In the data rows, 128 means zero.
How far apart are the two rows of each pair, measured in a hidden way? 0 means very close, and 20 very far. Two or three weighted sums of its numbers give each row a place; it is the straight-line distance between the places.
[104 151 139 121 152 106 159 101 149 151 111 145 103 115 160 113]
[211   5 136 181  88 233  46 179 166  23 232 124 216 212  44 198] 7
[105 158 151 129 113  95 153 112 155 147 113 130 103 120 159  97]
[100  84 154  91 153  72 125  62 150 171 109 169 100 151 170 133] 11
[160 107  47  99  67 132 115 172  34 167 117 185  94  81 130 125]
[158  47 174 161  49 168  66 141 128  60 185 102 197 172  79 155] 6
[159 130  40 112  91 133 117 175  39 177 117 206 103  92 124 137]
[ 86 197 119  95 127 110 105 115  95 158  81  93 135  79 136  56] 10
[140 128  88  97 107 122 113 136  67 126 137 147 163 145  97 112]
[ 94 167 139  74 104 108 114 112  95 161  87 113 121  84 138  78] 10
[110 176 139 153 206 108 162  95 145 106 109  49  93 108 163 109]
[104 151 142 130 154 102 161 104 148 147 108 121  99 112 162 107] 3
[ 94 157 134  81 103 114 117 111  86 155  91 106 128  88 134  84]
[103 152 142 124 150 107 155 107 146 137 108 106 104 111 157 109] 4
[ 94 167 142  90 116 118 122 113 123 152  98 109 123  92 147  99]
[107 148 143 143 161  99 165 111 159 134 110 103 105 130 151 116] 4
[113 132 116  30 142 115 123 107  94 131  95  70 137 135  98  88]
[101 145 137 163 120 111 156 100 146 142 106 113  98 115 163 109] 17
[196  41 149 174  89 211  59 185 158  38 219 128 224 216  46 192]
[111 173 133 162 179  88 166  81 151 158 111 156 100 116 161 117] 8
[ 72 159 147 151  33 141 107 128  62 195  87 187 114  89 144  90]
[197  24 191 210  52 221  42 186 178   5 244 109 238 213  50 204] 8
[ 87 169 138  72 110 116 118 113 100 161  87 113 127  86 141  82]
[105 121 156 130 167 112 167 120 170 149 128 173 116 139 160 128] 4
[160  64 202 185  69 165  66 149 137  56 189 109 189 153  83 147]
[130 140  84  66  82 110 117 135  27 171 100 159 107  73 131  94] 8
[103 163 138 136 171 102 161 101 150 145 107 121 101 108 162  99]
[114  86 164 126 106 120 122 128 101 124 137 140 147 115 114 120] 8
[164 140  18 109  90 131 121 183  23 193 110 214  85  76 134 140]
[105 146 139 134 159 105 164 102 150 145 112 127 101 117 160 115] 8
[ 88 121 144 131 166 107 150  78 147 125 107  85 113 148 164 144]
[ 95 179 131  58 103 129 121 123 133 115  99  46 122  80 138 109] 12
[220  49  81 162 122 223  61 219 156  69 212 177 201 222  44 220]
[106 146 145 149 168 103 171 100 155 134 115 111  98 120 159 116] 2
[104 146 137 138 162 104 165 101 151 146 108 117 101 117 158 110]
[195 150  11 141 144 161 114 200  73 138 130 150 106 113 118 185] 13
[104 147 142 142 156 106 162 102 150 146 110 136 101 117 160 110]
[207  34 161 165  86 224  45 191 172  21 231 125 230 222  40 204] 1
[150  70 152 147  59 157  86 137 110  77 165 103 183 154  82 137]
[ 97 149 145 170 130 115 159 106 142 156 108 147  96 116 160 115] 3
[167  68 185 233  49 195  44 172 163  38 217 125 233 178  69 158]
[ 96 139 141  95  86 120 111 104  76 130  93  67 129  91 130  99] 9
[113 120 131 180 135  91 163 108 154 121 129 110 106 117 153 109]
[179  56 180 170  89 195  52 159 144  52 196 112 201 190  55 167] 5
[ 95 166 157  76  99 110 110 107  89 180  82 147 134  95 139  81]
[105 149 141 140 157 106 162 101 153 144 110 124 100 115 159 109] 5
[116 145 116  75  93 122 111 132  70 162 109 162 126  74 121  93]
[213  83  77 170  93 158 105 215 114  48 181  78 156 185  65 240] 17
[103 134 129 113 162 121 173  98 157 149 119 154 109 128 157 135]
[107 162 129 146 181 109 162  97 157 135 108 102 104 123 158 115] 3
[107 134 134 156 140 102 154 104 145 136 116 116 100 108 160  99]
[107 148 139 152 164 103 170 102 155 142 113 130 100 124 159 116] 4
[106 155 123  66  97 115 119 127  67 156  98 124 120  75 133  84]
[105 149 142 147 168 102 171 100 152 143 112 119  97 117 163 109] 2
[105 150 132 152 164 111 164 100 156 132 107  91 103 131 156 116]
[180  52 176 126  76 191  60 152 146  50 196 110 208 187  55 169] 1
[105 144 146 144 169 103 165 110 161 136 115 127 105 128 150 121]
[108 135 135 156 157 105 167 107 159 131 117 111 106 129 152 118] 2
[235  53 124 130 233 191  23 218 187  91 199 194 180 234  48 201]
[ 93 172 119   3  93 101 110 114  85 134  94  72 121  83 140  85] 12
[106 147 140 152 158 103 168 104 156 141 111 122 101 124 156 114]
[105 147 139 144 167 104 168 104 153 141 111 122  99 121 160 111] 1
[ 98 176 143 103 117 107 134 101 120 166  96 135  99  78 168  84]
[106 150 153 127 162 104 159 101 159 149 110 137  99 107 157 114] 4
[105 146 142 146 161 106 164 108 156 140 111 115 106 128 153 117]
[106 152 148 118 172  94 165  97 154 158 111 153 105 121 160 118] 2
[109 139 143  59 156 111 163 114 142 134  90  60  97 107 158 106]
[104 150 140 147 160 105 166 102 157 138 110 112 100 122 158 111] 2
[106 153 145 139 177  98 163 110 165 139 120 140 110 132 149 132]
[218  78  22 172 118 208  76 236 120 135 177 234 142 166  76 225] 8
[206  38 121 122 120 225  66 177 160  63 236 215 230 232  44 236]
[200  30 184 183  70 211  38 172 184  17 250 146 242 216  50 205] 5
[215  58  45 169 114 204  74 220 126 101 192 197 171 192  63 202]
[220  94   6 170 126 197  85 240 114 138 173 239 138 171  81 228] 8
[102 150 134 138 156 107 155  96 144 148 106 124  96  92 165  90]
[116 159 117  66  29  94 105 156  64 179 107 187 127  98 127  67] 13
[106 145 138 149 156 104 165 105 155 142 113 128 102 123 156 112]
[105 147 144 141 157 105 163 102 152 143 110 121 100 115 157 112] 1
[104 148 138 141 148 105 159 105 147 142 109 118 105 116 157 111]
[ 98 167 144  98 121 103 138 104 125 162  97 127 101  81 164  90] 4
[101  99 179 197 171 102 181 132 189 175 140 241 110 135 170 129]
[105 156 156 136 157 103 167 104 156 150 111 133  98 119 158 119] 14
[107 135 138 160 173 104 177 104 163 134 116 114 104 138 151 123]
[106 149 143 148 167 102 167 101 150 143 110 128  98 115 164 112] 3
[189  67 104 139 107 190  77 182 127  77 187 145 193 199  56 176]
[ 93 153 132  81  93 117 117 108  87 150  92 100 123  78 136  82] 6
[ 96 155 147 146 178 104 162  97 141 130 102  84  99 114 166 120]
[211  43 116 154 110 221  49 192 160  50 216 149 214 227  40 207] 2
[106 144 142 150 160 100 169 106 159 135 112 113 106 132 153 120]
[105 154 146 134 141 102 156 107 153 145 112 126 103 112 157 108] 3
[ 93 138 134 154 165 118 166  94 140 115 106  55 112 130 161 137]
[221  74  22 165 122 216  74 231 134 122 191 238 159 189  69 242] 7
[ 91 163 129  61 106 117 120 110  92 142  94  89 130  83 135 100]
[102 149 135 128 157  99 164 103 153 135 111 100  98 116 160 113] 1
[125 149  88  62  83 110 121 136  31 174  97 155 108  72 134  88]
[181  52 153 154  83 194  63 163 145  42 205 113 213 197  54 172] 6
[105 142 143 152 166 102 172 100 155 141 114 129  98 120 162 112]
[185 141   4 158 126 144 109 230  65 173 141 240  89 103 117 209] 10
[ 99 176 129 148 176 101 152 106 151 146 100 109 111 111 155  87]
[102  90 154 103 120  76 130  77 155 158 118 163 101 146 166 117] 5
[104 145 141 149 163 103 166 105 151 138 112 120  99 117 158 114]
[107 137 139 159 180 105 176 107 166 133 117 119 107 141 150 124] 3
[104 156 149 146 159  93 160 109 154 142 121 142  97 105 160 119]
[102 184 142 140 205  89 155 102 154 154  97 121  98 101 162  74] 6
[102 108 144 121 153  87 144  83 155 150 113 144 103 146 160 129]
[108 116 138 163 169 108 174  99 153 125 118  96  96 115 159 117] 10
[202  61  98 149 108 205  68 194 141  67 198 147 197 208  49 192]
[106 153 147 146 167 103 169 103 160 140 113 126  99 123 157 115] 4
[105 148 141 141 154 103 161 105 148 140 108 103 101 117 156 111]
[105 144 140 142 161 104 165 104 153 141 112 119 101 118 158 112] 1
[212  61  72 153 125 212  69 210 140  83 197 168 189 207  51 208]
[ 94 165 137  87 108 111 123 111 112 159  93 117 114  85 150  88] 3
[106 149 140 149 160 102 167 103 153 146 114 133  98 114 161 111]
[109 138 137 153 171 108 170 115 159 116 118  88 103 125 149 126] 3
[105 158 122  65  87 105 122 122  72 145  96 101 130  93 128 100]
[105 151 144 139 155 101 165 103 151 138 112 119 100 116 158 115] 5
[185  99  46 138  95 152 110 200  54 147 147 205 126 119 108 176]
[215  63  52 161 122 212  70 220 137  95 190 183 179 202  57 214] 6
[ 97 160 143  80 105 115 113 111  86 154  88 102 120  83 131  81]
[105 153 150 132 116  98 153 115 159 146 116 139 106 127 154  99] 5
[129 141  88  89  86 103 119 135  32 141 103 103 103  74 129  97]
[102 153 135 125 168  97 167 100 154 135 111 114  98 118 163 115] 5
[150  59 185 182  35 164  75 140 121  59 184 106 191 149  87 151]
[207  42 150 185 101 229  42 185 178  21 230 112 233 229  40 203] 4
[103 160 148 125 150  96 163  97 146 139 106 111  95 101 165 113]
[145 139  34  72  85 122 124 160  13 196  90 188  90  63 138 104] 3
[173  51 187 171  54 187  56 144 142  35 203  90 208 182  62 169]
[106 143 139 116 161 105 169 103 162 144 117 130 107 132 163 117] 1
[106 140 142 159 169 105 170 106 160 134 116 129 103 130 155 116]
[105 130 144 147 153 103 164 108 148 120 112  84 102 118 153 109] 2
[152 134  51  82 109 118 126 167  30 171 120 193 104  87 125 131]
[109 136 139 154 149 102 162 102 151 142 120 139 102 116 157 106] 7
[217  49  92 151 116 219  59 214 154  62 209 156 205 225  42 213]
[104 147 139 146 159 103 165 104 155 143 110 127 103 121 156 114] 3
[108 160 162 108 149  94 158 100 151 153 109 143  99 108 162 115]
[110 178 120 155 213 109 167  88 162 122 107  81 105 130 160 117] 6
[117 148 154 161 151  91 168  85 158 156 107 145 108 112 164 112]
[174  65 214 183  45 179  75 150 143  22 190  37 198 154  70 164] 3
[102 144 140 131 156 108 162 104 149 140 109 120 105 121 160 118]
[101 113 152 183 201 110 174 124 187 155 129 185 114 134 166 139] 11
[185  43 203 187  59 198  53 163 164  32 227 133 224 196  57 188]
[108 151 125  80  86 116 121 124  74 143 100 104 131  91 125  87] 6
[190 137   0 158 122 156 110 225  64 194 118 230  83  95 127 187]
[104 155 141 134 149 103 159 103 152 140 106 107 103 113 158 112] 9
[102 158 137 145 163 104 156 105 152 144 106 110 106 117 155 103]
[ 93 155 139  81 100 116 115 109  89 156  89 104 123  84 133  84] 1
[161  61 182 174  54 174  61 124 122  52 184  87 192 158  71 150]
[ 91 120 127  42  93 110 101 100  80 167  80 109 131  99 136  83] 8
[102 144 133 173 135 122 165 103 149 138 108 111 100 122 158 113]
[105 151 139 138 170 101 167 102 155 144 113 127 100 115 160 110] 2
[137 103 159 150  88 139  94 136 106  72 161  83 168 137  89 146]
[143 165  41   0 145 103 138 127   0 188  73 143  92  81 116  88] 11
[137  91 146 130  64 142  94 131  96  93 143  87 169 139  92 124]
[118 112 136  92  75 136 105 116  78 123 118  92 148 113 107 100] 2
[110 165 145 162 175  94 169  94 157 147 111 132 101 116 157 117]
[106 155 142  83 141 101 122 116 114 150  91 104 115  99 134  85] 8
[112 149 154 112 174 104 166 110 153 122 107  75  95 119 156 120]
[160  46 202 210   5 180  61 156 144  52 211 144 208 145  92 176] 13
[ 95 155 148 104 129 106 128 123 121 167 101 155 118  88 147 100]
[108 140 143 157 171 101 177 104 160 131 114 103 101 128 156 118] 3
[211  82 126 126 154 189  67 201 155  81 189 152 184 201  50 194]
[220  98  21 160 158 215  73 213 131  92 179 154 169 192  69 217] 5
[212  26 124 150  96 236  44 201 176  36 221 132 235 230  36 199]
[ 91 148 124  84  93 119 115 111  73 141  92  75 134  92 140  98] 6
[103 155 143 137 150 101 159 102 146 148 106 123  99 111 162 107]
[105 152 140 142 159 106 163 106 154 140 111 115 104 120 154 114] 1
[106 141 136 155 168 105 170 108 159 139 115 124 104 128 153 118]
[ 97 139 146 198 149 114 167  99 155 134 114 116  96 137 157 121] 2
[129  94 162 157  50 138  96 132  95  92 147  96 161 122 105 126]
[ 90 175 134  52  95 105 129 109 106 151  95 106 131  94 141 114] 5
[179 129  19 132 107 151 115 197  50 171 130 211 105 106 117 166]
[123 108 141 110  80 128 102 121  84 112 128  97 153 121 101 110] 11
[106 130 144 166 155 100 167 103 154 147 120 152  98 110 165 108]
[106 142 141 131 160 104 162 111 162 141 113 128 109 132 150 121] 5
[105 185 112 144 220 113 162  72 150 120 105  72 109 126 167 131]
[208  42 131 158 102 218  48 188 164  41 218 137 218 225  39 202] 6
[169  54 198 172  52 164  74 134 141  43 192  86 199 172  70 178]
[144 138  56  98  81 126 120 163  29 181 107 187 101  82 130 120] 4
[103 146 140 138 161 104 161 105 151 145 110 124 103 119 157 111]
[195  40 152 164  83 217  57 177 163  37 227 137 230 220  47 202] 1
[107 140 138 165 174 103 173 105 162 135 114 113 106 136 153 119]
[ 98 153 126 105 162  96 162 101 158 127 113  94 100 124 158 113] 2
[102 129 132  96  84 121 109 108  75 130 101  77 132  92 121  89]
[104 161 147 140 184  99 160 108 159 147 106 117 104 118 153 102] 2
[123  96 175 147  49 129  93 111  87 113 129 103 155 119 112 123]
[142 125  52  86  44 104 109 160  31 167 119 190 103  73 133  85] 2
[166  71  90  88 105 169 111 177  96 101 180 173 195 190  72 172]
[149 171  10  37 141  91 140 158   3 198  82 172  70  65 132 107] 9
[ 97 136 133  86 154  83 149  86 152 137 112 119  96 129 165 120]
[ 90 166 138  71 107 121 116 115 103 156  93 122 125  78 138  91] 8
[108 152 162 102 176  96 178  98 169 148 120 150 105 136 154 145]
[105 148 138 143 165 104 165 104 154 141 112 120 101 121 158 113] 6
[107 146 150 137 157 101 162  99 154 150 107 127 103 123 155 115]
[210  71  66 153 118 208  72 214 132  88 190 170 181 200  58 206] 2
[202  70  82 143 122 202  71 198 134  79 191 151 186 199  55 195]
[178  34 158 165  67 204  62 171 148  46 206 120 222 195  59 171] 7
[100 151 139 124 157 100 158  97 149 139 108 110 100 116 164 112]
[118 142 169  64 140 107 148 128 151 101 101  23 103 125 142 115] 3
[ 90 164 143  57 109 118 120 108  95 136  84  61 115  81 155 106]
[201 104   1 167 104 177 100 226  75 163 147 231 109 131 104 200] 5
[110 130 133 102  87 109 116 123  80 134 106 102 117  82 134  88]
[146  71 178 172  37 154  79 134 114  70 173 108 183 146  89 142] 4
[106 156 147 153 176  95 171 101 162 133 111  99 100 128 157 117]
[108 162 158 121 147  85 170 100 159 138 106 108 100 118 157 126] 7
[107 155 158 142  81  92 148 126 172 140 122 144 111 145 149  95]
[ 93 164 137  84  91 115 116 111  88 152  91  99 125  85 134  83] 6
[106 138 138 122 169  95 146  78 151 142 109 113 101 130 167 117]
[201  27 176 152  57 230  30 185 187  21 246 147 246 231  47 204] 7
[101 147 128 127 165 100 164 105 160 126 111  95 105 128 154 118]
[105 151 136 139 161 106 159 105 153 137 112 115 107 123 153 115] 2
[102 159 143 130 147 100 155  99 141 151 105 131  97 103 165 103]
[210  31 146 177  93 230  45 194 180  29 233 143 230 223  36 210] 5
[104 147 143 138 158 108 161 108 152 144 110 124 104 119 155 115]
[183  61 183 113  77 189  59 146 148  49 199 116 205 197  49 178] 6
[107 158 146 140 143  89 170  98 152 135 108 102 100 114 159 124]
[ 94 172 138  88 114 112 122 113 116 156  95 127 118  90 147  89] 6
[224  49 182 112 113 212  52 200 191  32 235 140 221 238  34 226]
[211 102  10 122 150 179  92 227 124 151 176 255 148 169  83 223] 2
[233  45  92 179  96 239  36 230 184  52 232 182 221 245  31 228]
[ 97 174 145  85 122 104 135 101 123 165  96 139 101  78 167  84] 4
[100 149 140 145 156 107 163  98 145 139 107 117 102 114 161 117]
[105 150 145 146 169 101 169 100 155 142 111 120  99 119 161 111] 1
[104 146 166 137 232  84 174 116 176 178 118 213  97 114 168 112]
[105 154 137 159 143 107 160  97 144 141 111 113  99 111 159 114] 11
[100 171 165  91 131 117 128  97 138 179 104 178  95  56 165  89]
[105 164 138 142 165  98 161  95 148 152 108 134 100 110 161 112] 10
[132  93 145 112  59 144  93 102  97 101 148 117 169 131 101 149]
[109 160 132 145 174  97 167 101 158 118 110  73 109 133 149 129] 3
[106 135 135 130 158 111 168 110 154 137 105 105 104 126 152 112]
[214  64  62 169 107 217  68 216 137  85 195 179 186 211  53 209] 5
[103 162 164 140 171 106 156 100 167 158 118 175  90  82 158 121]
[105 143 139 145 159 102 165 107 156 141 115 126 103 124 156 111] 8
[141 160  95  62 151 100 118 157  46 182  93 163  95  75 131  85]
[103 151 142 135 154 103 160 104 150 149 108 123 101 113 159 110] 8
[105 155 139 132 148 103 158  99 152 152 104 120  96 108 166 105]
[104 151 144 136 158 104 160 101 149 149 109 130 101 114 161 109] 3
[ 99 151 138 146 162 112 153  89 156 134 104  89 102 123 158 109]
[100 178 132  91 153 111 149  98 132 164 104 152 101  98 162 100] 3
[105 150 145 149 167 101 168 101 159 145 113 125  97 115 160 115]
[222  54  59  84 106 228  54 230 152  98 210 225 197 222  63 225] 4
[ 96 134 127 225  68 139 148 103 138 130  92  64  99 118 158 105]
[105 141 140 146 157 106 167 106 156 140 112 120 104 127 154 114] 7
[117 110 157 134  61 123 106 123  87 113 133 111 144 102 116 117]
[101 155 141 128 148 104 154 103 144 150 106 130  99 104 162 103] 1
